Each row has a name. After each piece below comes the name of the row it's from, unless a question asks for something else. Each question is about the rows just above it. Places in a row count from 0.

[ 13.1  21.2  30.7  34.3 -18.3  40.4 -12.3  81.9] = bafuz
[-12.9  11.5 -49.9 -14.7  10.1 -12.2  15.1  15.2] = zani
[  6.9 -13.6 -20.0  21.2  -7.0 -29.9 -15.3  78.1] = Fak
[-12.9  11.5 -49.9 -14.7  10.1 -12.2  15.1  15.2] is in which row?  zani
Row and place of [34.3] in the named rows:  bafuz, 3
Row and place of [15.1] in the named rows:  zani, 6
Where in the named rows is [-12.3]?  bafuz, 6
Which value is in both Fak and bafuz?  [21.2]
Among the named rows, does one hold [-29.9 -15.3  78.1] next to each other, in this order?  yes

[ 0.2 57.8 57.9 67.3]  fotiz
[ 6.7 57.8  3.1 70.0]  Gof
[ 9.8 57.9 72.7 76.4]  Vuf
[70.0] is at row and place  Gof, 3
[0.2] is at row and place  fotiz, 0
Does one of the named rows hold [ 6.7 57.8  3.1 70.0] side by side, in this order?  yes
Which value is in both fotiz and Gof?  [57.8]
Among the named rows, does one hold [ 0.2 57.8 57.8 67.3] next to each other, in this order?  no
The one value in fotiz and Vuf:  [57.9]

[  1.9  44.7 -13.8  36.4   3.9 -33.9   9.8  -3.4 -12.3  17.1  12.4 -17.8
 -29.0  44.9  13.7  23.1 -23.3 -23.5 -39.1  21.5  24.4 -12.8   7.5  -4.2
 -19.4  24.4   9.8 -11.3 -16.3  42.4 -23.0 -32.6  -0.7  -1.4  11.7] -> kiz
[  1.9  44.7 -13.8  36.4   3.9 -33.9   9.8  -3.4 -12.3  17.1  12.4 -17.8
 -29.0  44.9  13.7  23.1 -23.3 -23.5 -39.1  21.5  24.4  27.2   7.5  -4.2
 -19.4  24.4   9.8 -11.3 -16.3 -18.3 -30.7 -32.6  -0.7  -1.4  11.7] -> Fak
[ 22.9  44.4  14.7 -26.7  -5.0   7.2 -20.9 -36.3 -31.9  -9.7  -7.1 -26.1
  61.9  47.6 -20.5  20.7 -37.2 -71.8  18.1 -28.5  34.3  24.5  42.0 -11.2
 -24.0  39.8  19.7 -17.9  24.6  35.4   2.3 -54.5  -2.3   4.5 -45.5] -> zani
[  7.3  42.0  -4.9  -0.6   0.8  10.8   2.0 -27.1 -39.2  -6.3  -7.8 -22.8
  43.2  42.4  -9.8  25.8 -40.9 -56.6   1.0 -14.0  35.9   0.7  31.5  -5.1
 -20.0  46.9  22.1 -26.8  12.9  31.5 -12.4 -37.6  -0.6  -2.0 -36.1] -> Gof
[ 18.2  36.9   5.1 -15.3  -1.7  19.7 -12.6 -34.9 -43.9  -7.8  -1.8 -28.4
  61.8  47.3 -14.9  24.0 -29.9 -63.7   3.3 -21.2  49.3   8.6  33.1 -10.1
 -15.9  57.8  12.0 -17.3  20.4  34.2  -8.9 -54.8  -8.1   3.3 -39.6] -> zopa
[ -9.6  34.9  -6.4  14.1   3.8 -24.7   4.5   2.6 -49.8  -5.2  -0.2  -2.7
  25.2  -3.5   9.8  27.8 -36.0 -58.5  -7.9  -5.5  30.6   1.4  28.7 -13.3
 -18.3  36.0  18.3  -8.0  14.3  15.4 -26.7 -60.1 -13.8  12.1 -17.9] -> bime
[  3.5  24.6 -26.4  45.5   7.2 -27.8  11.7   6.4 -19.3  24.9  -2.3  -6.4
 -12.0  52.2  19.7  23.8 -10.9 -38.1 -14.8   6.6   6.6  -0.2  21.4 -12.7
 -10.7  10.6   8.7 -10.1  -8.1  -2.6 -21.6 -57.7   0.7 -15.9  20.6] -> fotiz
[ 18.2  36.9   5.1 -15.3  -1.7  19.7 -12.6 -34.9 -43.9  -7.8  -1.8 -28.4
  61.8  47.3 -14.9  24.0 -29.9 -63.7   3.3 -21.2  49.3   8.6  33.1 -10.1
 -15.9  57.8  12.0 -17.3  30.9  35.1  -5.5 -48.1   3.9  12.9 -35.9] -> bafuz
[6.4] is at row and place  fotiz, 7
q: [ 18.2  36.9   5.1 -15.3  -1.7  19.7 -12.6 -34.9 -43.9  -7.8  -1.8 -28.4
  61.8  47.3 -14.9  24.0 -29.9 -63.7   3.3 -21.2  49.3   8.6  33.1 -10.1
 -15.9  57.8  12.0 -17.3  20.4  34.2  -8.9 -54.8  -8.1   3.3 -39.6]  zopa

[-10.7  22.3  18.5  17.2  16.3   6.1 -19.9  -6.1  -7.3 -11.5 -14.9  24.5
   1.1 -20.1  37.3   6.2 -17.9   9.6   0.4  -3.8  19.5  -0.6  15.4 -16.5
  15.1  12.4 -20.6  11.6  12.9   7.7  -4.0  21.4 -30.7  13.8 -24.3  -7.9
  16.8  39.7   8.2  18.9  11.0   6.4  16.4] = Vuf
[ -3.0  48.8  36.2  58.3  23.0 -27.1 -31.3 -18.3   7.9  -2.6  -7.9  70.8
   9.8 -19.9  82.7  10.2  -9.6  12.2   9.6   8.3  -4.5  12.5 -24.1 -22.5
  -4.3  13.2  -5.1  -2.8  18.4   2.1 -13.5  19.1 -14.8  18.6   1.6  56.0
  48.7  27.5  -0.1  39.7  28.1  -3.3  16.2] = Gof
[ -3.0  48.8  36.2  58.3  23.0 -27.1 -31.3 -18.3   7.9  -2.6  -7.9  70.8
   9.8 -19.9  82.7  10.2  -9.6  12.2   9.6   8.3  -4.5  12.5 -24.1 -22.5
  -4.3  13.2  -5.1  -2.8  18.4   2.1 -36.6  17.1  -3.6  14.5  42.0  22.6
  -1.6  13.5  -5.6  51.2  41.3  -2.4   3.2] = fotiz
[ 17.1 -13.1  -4.7 -18.3  16.6  14.7 -12.1  19.6 -14.5 -11.1   3.2 -40.8
 -25.5  -1.8   4.9 -18.7 -17.5   2.6  -2.8  -8.8  44.1  -0.5  16.1  -0.8
  18.6  22.4 -30.4  13.0 -23.2  14.9  -4.4  23.0 -24.5   0.0  -9.6 -65.4
 -24.7  16.4  25.5  17.4  -7.8  36.3  12.3] = Fak
Row and place of [14.9] in the named rows:  Fak, 29
q: [ -3.0  48.8  36.2  58.3  23.0 -27.1 -31.3 -18.3   7.9  -2.6  -7.9  70.8
   9.8 -19.9  82.7  10.2  -9.6  12.2   9.6   8.3  -4.5  12.5 -24.1 -22.5
  -4.3  13.2  -5.1  -2.8  18.4   2.1 -13.5  19.1 -14.8  18.6   1.6  56.0
  48.7  27.5  -0.1  39.7  28.1  -3.3  16.2]  Gof
Does one of the named rows hold [ -9.5 -65.4] side by side, in this order?  no
[ -3.0  48.8  36.2  58.3  23.0 -27.1 -31.3 -18.3   7.9  -2.6  -7.9  70.8
   9.8 -19.9  82.7  10.2  -9.6  12.2   9.6   8.3  -4.5  12.5 -24.1 -22.5
  -4.3  13.2  -5.1  -2.8  18.4   2.1 -36.6  17.1  -3.6  14.5  42.0  22.6
  -1.6  13.5  -5.6  51.2  41.3  -2.4   3.2] is in which row?  fotiz
Does one of the named rows hold [70.8  9.8] side by side, in this order?  yes

[  7.3 -31.6   4.0  26.8  -4.7 -18.5  -5.0  12.5  15.9  11.2  -2.7  -2.8
  -2.5  25.3  -7.5  17.6 -40.8  27.8  -7.7   1.5  -2.6]  zani
[-13.9  31.0 -21.5 -46.5   7.9 -31.2   9.7 -23.1  -7.9 -37.5   8.7   3.2
   6.4   9.0   3.4   6.9  25.7  11.4  25.6 -54.0  -0.7]  zopa
[ -7.0   9.1  -4.3 -65.0  14.9 -10.1   9.6 -48.0  -9.5 -55.1  15.4  10.7
  13.4 -46.6  15.0 -27.6  10.6 -27.5  17.5 -34.8  11.4]  kipi
[ 26.2   2.2 -21.8   6.4 -30.3  18.2 -28.9  32.6  12.4  19.3 -32.0 -21.8
 -32.4  53.4 -24.5 -35.4  11.8 -42.1 -27.7  13.7 -21.5]  Fak
[-31.6  11.1  39.9 -36.3   3.3 -62.6  -0.8  16.0  -0.8   7.7   3.7  13.7
  -4.0  10.2   7.1   9.7   3.6 -16.5   9.6 -77.2 -17.2]  Lizu
[ -5.9  23.8  15.8 -38.1  -1.5 -14.0   6.1 -19.3 -24.3 -17.6   8.6  -1.0
  -5.6 -23.4   2.6  -4.1  48.3  -6.0   5.3 -12.9 -15.1]  bafuz
[ -5.5  -6.0  12.2   9.0  17.2  -3.8  14.9 -29.0   0.4  -5.0  16.0  16.8
  16.4 -52.5  16.6  -1.9 -25.2   2.6  18.0  -4.3  15.2]  Gof
Shared by Lizu and kipi:  [9.6]
[25.7] is at row and place  zopa, 16
q: [-31.6  11.1  39.9 -36.3   3.3 -62.6  -0.8  16.0  -0.8   7.7   3.7  13.7
  -4.0  10.2   7.1   9.7   3.6 -16.5   9.6 -77.2 -17.2]  Lizu
The row with [  7.3 -31.6   4.0  26.8  -4.7 -18.5  -5.0  12.5  15.9  11.2  -2.7  -2.8
  -2.5  25.3  -7.5  17.6 -40.8  27.8  -7.7   1.5  -2.6] is  zani

[-24.6  79.2   0.5 -47.0] -> penu
[-55.1  21.5  61.3 -51.4] -> Gof
[ 61.2   1.6  61.3 -23.1] -> Vuf
[-42.8 -40.0  73.1  -0.1] -> Lizu
[-10.3 -28.9   1.5  65.6] -> zani
The row with [-10.3 -28.9   1.5  65.6] is  zani
Does one of the named rows hold [-40.0  73.1] side by side, in this order?  yes
Where in the named rows is [-23.1]?  Vuf, 3
[1.5] is at row and place  zani, 2

[ 47.7 -28.1 -37.9  -2.3  38.8   7.5  44.7 -16.2]  kipi
[ 44.0  86.0  17.0   3.1 -38.2  53.0 -37.9  85.0]  penu
[ -3.7 -48.3 -34.2  36.7 -49.5 -31.1 -33.2 -37.8]  zopa
[-37.9  -6.1  28.5 -37.5 -26.6 -44.4  27.4  86.0]  kiz
Which value is in both penu and kipi?  [-37.9]
Which value is in both kipi and kiz?  [-37.9]

[-33.8  14.6 -21.7 -10.7  54.1] = kipi
[-33.8  14.6  11.3  28.0  54.1] = penu
[-10.7  14.8 -11.7 -17.9   5.8] = Gof
[ 28.0 -10.8  27.9  -1.9 -38.3] = Lizu
[ 13.1   6.3 -38.7  17.0 -19.1] = bafuz
[-24.9 -17.8 -10.5  49.0  25.7] = zani
[  1.9   2.1 -23.9  77.9  30.2] = bime
[ -2.0 -10.8 -35.1 -69.0 -43.5] = Fak
q: [ 28.0 -10.8  27.9  -1.9 -38.3]  Lizu
Is [-33.8  14.6] printed in one of the named rows, side by side and in this order?  yes
Row and place of [30.2] in the named rows:  bime, 4
The one value in penu and Lizu:  [28.0]
[-17.9] is at row and place  Gof, 3

[  5.6   4.8   9.8  73.1 -58.2  40.9 -52.0  31.3   8.7   6.8  26.7  57.1
 -19.3  -0.3   1.4  27.4  61.7 -79.2 -24.9 -30.5 -17.8   4.9 -61.7 -82.8
 -34.6 -16.0  43.1]  bime
[-16.4  25.7 -49.5  24.1  42.4  40.9 -14.3   5.5  20.1  25.8  43.1 -26.7
   2.4  21.3 -16.4 -43.7  57.9   6.6  27.0  13.5  63.2  44.6 -30.6 -13.3
 -12.6 -39.3 -40.7]  Lizu
[ 26.6 -71.0 -27.5  24.1   1.4 -19.9 -20.2  57.2 -76.0   8.9 -13.4 -66.3
 -66.2   9.3   5.9  13.9  50.1 -56.3   6.2   0.1  52.7   9.2  28.9  -5.3
  49.4  46.2   9.5]  zani
[  3.7 -13.5  -2.1 -18.9 -19.1   5.8  -4.9 -24.6  43.2 -31.1   3.8  43.1
 -15.7  -5.1   7.0  19.0  -5.9 -33.5   4.5  15.7 -26.6   9.3 -19.2  -5.3
 -30.6  11.2 -36.5]  fotiz
Which value is in both bime and zani?  [1.4]
[-19.9] is at row and place  zani, 5
Does one of the named rows hold [31.2  8.7  6.8 26.7 57.1] side by side, in this order?  no
Where in the named rows is [-66.3]?  zani, 11
Which row holds [-16.4  25.7 -49.5  24.1  42.4  40.9 -14.3   5.5  20.1  25.8  43.1 -26.7
   2.4  21.3 -16.4 -43.7  57.9   6.6  27.0  13.5  63.2  44.6 -30.6 -13.3
 -12.6 -39.3 -40.7]?  Lizu
Shared by Lizu and zani:  [24.1]

[-16.2  38.9 -21.0  51.2  -9.7] -> bafuz
[ 7.3  7.4 25.3 17.9  0.7] -> Gof
[ 16.5 -34.5  16.5  20.6  20.7] -> Lizu
[-34.9  20.7   4.2   9.7 -18.6] -> kipi
[ -7.5  12.6   4.1   4.7 -29.0] -> zopa
[ 3.6 13.3 -4.6 95.3  7.3] -> kiz
[ 33.4  20.2  -8.1 -34.5   4.2] -> penu
[-23.0 -10.4 -34.6  33.7  14.8] -> Vuf
q: [-23.0 -10.4 -34.6  33.7  14.8]  Vuf
Is [-23.0 -10.3] printed in one of the named rows, side by side and in this order?  no
The one value in Lizu and penu:  [-34.5]
The one value in kiz and Gof:  [7.3]
Does one of the named rows hold [17.9 25.3  7.4] side by side, in this order?  no
The one value in penu and kipi:  [4.2]

